(in the rows, 128 means zero)
The rows below fall into families. The same turns and mirrors carry the whole set onto itself and the rows of a family onto each other. For each named row, which other rows are in its family? Write them in the order they are listed.
These 20 rows form 5 families of 4 rows each.
Z_578: [142 150 112 127 102 113 132 125 137 107 103 152 162 149 130 125 135 127
 163 149 131 128 133  82]
Z_435: [111 105 158 128 122 145 150 128  88 114 172 127 108 139 137 133 114 123
 134 112 104 124 118 151]
Z_568: [125 171 138 122 159 118 135 157 125 119 102 128 138 129 109 148 143 150
 141 147 130 125 126  91]
Z_514: [ 91 104 150 141 116 152 121 142 131 132 145 138 131 127 133 147 116 110
 111 117 151 119 129 176]
Z_551: [130 118 136 145 161 117 159 141 112 109 149 123 134 148  91 138 161 133
 124 138 126 165 130 131]
Z_268: [ 91 149 125 115  88 128 163 129 112 104 152 121 165 147 114 132 147 151
 146 130 114 141 115 119]
Z_867: [ 88 123 131 146 127 108 158 109 115 119 162 138 158 163 117 129 141 130
 117 133 150 155 125 134]
Z_471: [163 143 113 144  92 151 117 118 147 148 104 145 129 113 124 118 100 120
 148 131 117 105 126 131]
Z_923: [114 104 144  97 101 165 153 153 151 108 147 132 129 138 115 127 139 128
 127 104 139 139 123 158]
Z_388: [130 108 121 168 141 154 141 135 109 134 169 138 128 128 101 146 126 117
 140 113 144 116 126 175]
Z_565: [124 121 144 137 139 114 138 113  80  87 137 123 136 164 142 122 157 144
 137 125 131 136 113 106]
Z_953: [136 162  87 132 112 135 133 107  95 122 102  98 157 142 116 122 130 133
 143 136 122  95 133 107]
Z_480: [135 107 148 142 105 175 123 114 137 132 135 130 128 147 109 138 108 106
 127 115 102 141 118 166]
Z_178: [124 146  97 123 149 100 134 116 113 143 109 129 155 140 112 112 130 151
 124 152 132 134 137  93]
Z_622: [126 128 117 119 139 144  95 146 131 159  93 127 125 106 127 128 106 130
 119 138 133  97 143 131]
Z_722: [146 136 112 130 141 105 128 126 121 111  87 128 122 125 136 114 126 158
 159 104 153 117 117  95]
Z_60: [125 159 123 145 140 152 113 151 122 144 123 146 131 112 117 156 108 135
 158 123 149  75 123 133]
Z_708: [161 117 105 114 126 171 120 132 134 130  98 110 121 134 117 117 122 109
 125 108 149  95 140 149]
Z_723: [136 119 128 119 126 138 137 141 127 141 124 131  95  98 133 126  83 133
 157  91 125 106 121 140]
Z_982: [112 110 148 124 115 138 139 120 127  90 131 137 159 184 116 143 139 109
 145 136 118 167 122 116]

Same family as Z_178: Z_514, Z_867, Z_622
Same family as Z_388: Z_568, Z_551, Z_60
Same family as Z_982: Z_578, Z_471, Z_480
Same family as Z_723: Z_435, Z_565, Z_722

The rows below fall into families. The same turns and mirrors carry the whole set onto itself and the rows of a family onto each other. For each named row, which other rows are in its family? Write them in the order they are listed.
These 40 rows form 5 families of 8 rows each.
Z_534: [109 122 127 120 144 103 138 152 110 119 115 155 107 138 132 134 162 130
 139 123 154  81 142  93 132 149 120 108 153 111 109  91  98]
Z_315: [119 141 150  76 114 133 130 137 140 104 151 118 141 101 114 152 116 103
 129 128 122 120 113 134 143  64 122 134 122 128 123 123 144]
Z_943: [ 98 118 135 111 138 112 147 142 124 125 125 151 107 143 111 106 149 127
 115 109 153 100 159  87 143 139 111  73 153 109 111 116 111]
Z_389: [129 137 156 102  95 148 108 144 122 109 143 127 139  79 128 165 120  93
 133 131 122 105  92 128 125  82 127 117 139  99 124 109 141]
Z_897: [117 128 135  98  94 146 103 121 100 118 134 131 161  82 119 160 144  85
 137 126 129  78  97 123 140 101  83 102 133 124 119 116 137]
Z_68: [128 146 165 134 128 116 166 151 119 163 101 125 116 154 121 115 147 116
 119 102 160 121 148  97 114 131 106  83 161 111 106 131 123]
Z_202: [121 154 119 112 120 176 122 124 117  91  99 124 161  68 128 153 131 101
 146 120 119 116 113 155 122 134 113 130 144 112 140 111 136]
Z_773: [130 155 135  95 116 147 131 130 133 128  76 126 155  98 105 144 131  84
 126  94 151 137 147 158 144 105 117 117 130 130 120 146 154]
Z_300: [ 92 157 166 130 135  88 203 145 119 124 119 145 135 158 135 124 125 134
 118 127 136 119 122 116 122 145  99 109 145 125 124 131 124]
Z_186: [100  98 121 114 116 133 180 125 103 111 104 145 100 140 125 136 145 126
 128 130 157 102 139  82 150 143 111  99 166  95 115 126 116]
Z_616: [124 102 132 131 108 131 161 151 114 104 105 156  99 162 123 128 140 129
 148 102 124  91 134  90 128 141 129 120 153 108 115 111 117]
Z_8: [120 166 148 119 129 146 135 164 151 124 114 119 151  84 127 140 124  94
 126  98 143 141 134 160 151 102 117 116 127 157 128 125 129]
Z_651: [126 169 139 110  99 145 110 137 120 122  86 131 173  83 113 148 126  86
 103 108 128 139  95 147 125 143 114 107 125 118 115 118 146]
Z_663: [ 85 139 139 152 129 107 176 144 117 106 127 134 149 147 133 111 124 139
 132 121 129 107 122  99 114 176 109 108 162 117 129 111 114]
Z_285: [115 130 164 125 139 105 195 148 109 137 119 149 105 158 138 133 136 125
 132 137 142  89 123 113 135 115  97  88 154  98 128 133 124]
Z_216: [108 144 153 134 100 113 198 136 128 127 128 142 118 152 140 121 138 148
 126 117 116 122  99  90 103 129 109 128 120 122  94 125 119]
Z_541: [117 139 132 128  79 135 108 138  97 109  99 123 182  66 119 157 138 100
 140 114 133 119 100 141 136 135  97 111 131 132 126 109 142]
Z_257: [ 87 125 118 122 112 133 177 109 110  98 110 128 140 144 131 114 142 139
 129 135 147 107 102  82 123 163 103 117 158  92 110 120 103]
Z_226: [105 150 122 133 131  90 161 133 119 112 118 144 135 120 145 111 142 143
 138 128 158  96 121 100 119 165 118 135 133 105  96  97  96]
Z_121: [122 140 135 105  97 127 139 138 119 108  88 105 185  92 113 142 130  99
 136 106 145 135 138 156 146 114  94 127 109 148 122 134 149]
Z_402: [131 117 164 129 105 125 182 160 113 134 100 150  93 166 134 142 146 131
 126 114 115 108 114  96 113 121 112 102 131 109 106 117 125]
Z_959: [119 137 150 125  89 150 108 159 125  96 115 110 159  77 125 156 125 109
 145 106 125 134 112 140 115 107 140 118 145 115 135 103 140]
Z_275: [102 152 156 126 107 124 190 125 110 131  97 118 140 164 129 131 139 129
 111 129 140 134  92  87 109 160  93 120 155 121 106 124 118]
Z_145: [115 134 113  80 129 160 119 108 139 132 126 123 149  88 105 130 140  93
 130 114 144 102 139 129 148  79 103 104 133 116 112 142 141]
Z_647: [101 130 123 137 105 120 176 123 126 103 129 150 123 147 134 108 131 149
 146 105 124 102 121  87 118 150 124 143 143 119 105 117 116]
Z_118: [106 145 120  98 109 160  98 114 126 124 136 129 167  73 108 134 138  98
 110 126 123 104  85 121 129 120 101  91 128 109 108 113 133]
Z_18: [112 126 157 117 114 120 189 143 103 142  90 134  99 160 124 152 144 114
 109 126 148 130 131  88 138 138 101 105 162 124 111 134 132]
Z_440: [128 144 136  88 137 162 143 137 134 130 129 112 136  81 118 163 132  94
 112 135 106 125 128 140 137  93  91 114 118 145 124 126 154]
Z_626: [ 97 151 129 113 126 100 153 117 116 102 128 164 130 135 123  93 137 133
 114 125 151  98 108  98 133 161 109  98 139  85 104 111  98]
Z_695: [118 164 159 128 132  93 183 144 126 139 106 123 139 144 152 124 144 133
 124 130 155 111 122 105  91 142 104 125 121 112  90 112 105]
Z_162: [126 178 161 138 115 104 169 125 113 139 103 140 139 145 133 101 133 124
 121 118 158 120  94 108 105 151 104 111 146  90 101 124 112]
Z_806: [122 168 126 110 132 163 142 127 134 120 110  96 168  81 119 146 130 112
 135 119 112 140 122 152 122 112 101 142 132 147 130 125 147]
Z_179: [126 151 134 105 125 168 107 142 136 104 140 132 152  81 132 134 130  86
 137 127 136  87  86 143 139  99 109  99 128 104 123 108 106]
Z_606: [106 112 137 146 135 121 166 148 106 119 125 141 123 146 135 120 134 128
 144 130 140  75 124  97 125 147 108  83 178  89 135 112 112]
Z_710: [119 142 136  89 138 153 133 148 151 112 138 133 136  82 126 137 127  92
 129 121 146 107 125 153 161  74 107  97 112 129 124 127 117]
Z_876: [125 174 147 134 116 160 107 156 135 115 115 118 169  80 127 139 123  90
 136 102 130 121  89 152 126 128 118 116 142 132 127 103 114]
Z_693: [121 129 139  75 109 139 132 123 121 118 122 114 165 107 110 151 139  88
 136 122 142  95 135 137 148  79  81 117 113 139 119 140 144]
Z_824: [129 132 129  87 127 172 122 135 114 103 117 141 132  67 126 171 132  84
 125 137 111 100 118 143 136 113 104 103 130 110 133 112 142]
Z_775: [113 140 142  99 112 136 124 155 142  92 119 104 162  99 110 142 122 120
 140 107 127 147 131 147 135  89 133 138 128 142 131 117 145]
Z_978: [123 135 164 114 142 107 162 163 119 153 102 133 106 159 136 144 164 119
 126 123 153  93 146  98 105 125 104  97 139 118 101 108 108]

Same family as Z_402: Z_315, Z_389, Z_616, Z_216, Z_959, Z_647, Z_775
Same family as Z_534: Z_897, Z_541, Z_226, Z_121, Z_695, Z_693, Z_978
Same family as Z_257: Z_186, Z_8, Z_275, Z_18, Z_179, Z_710, Z_876

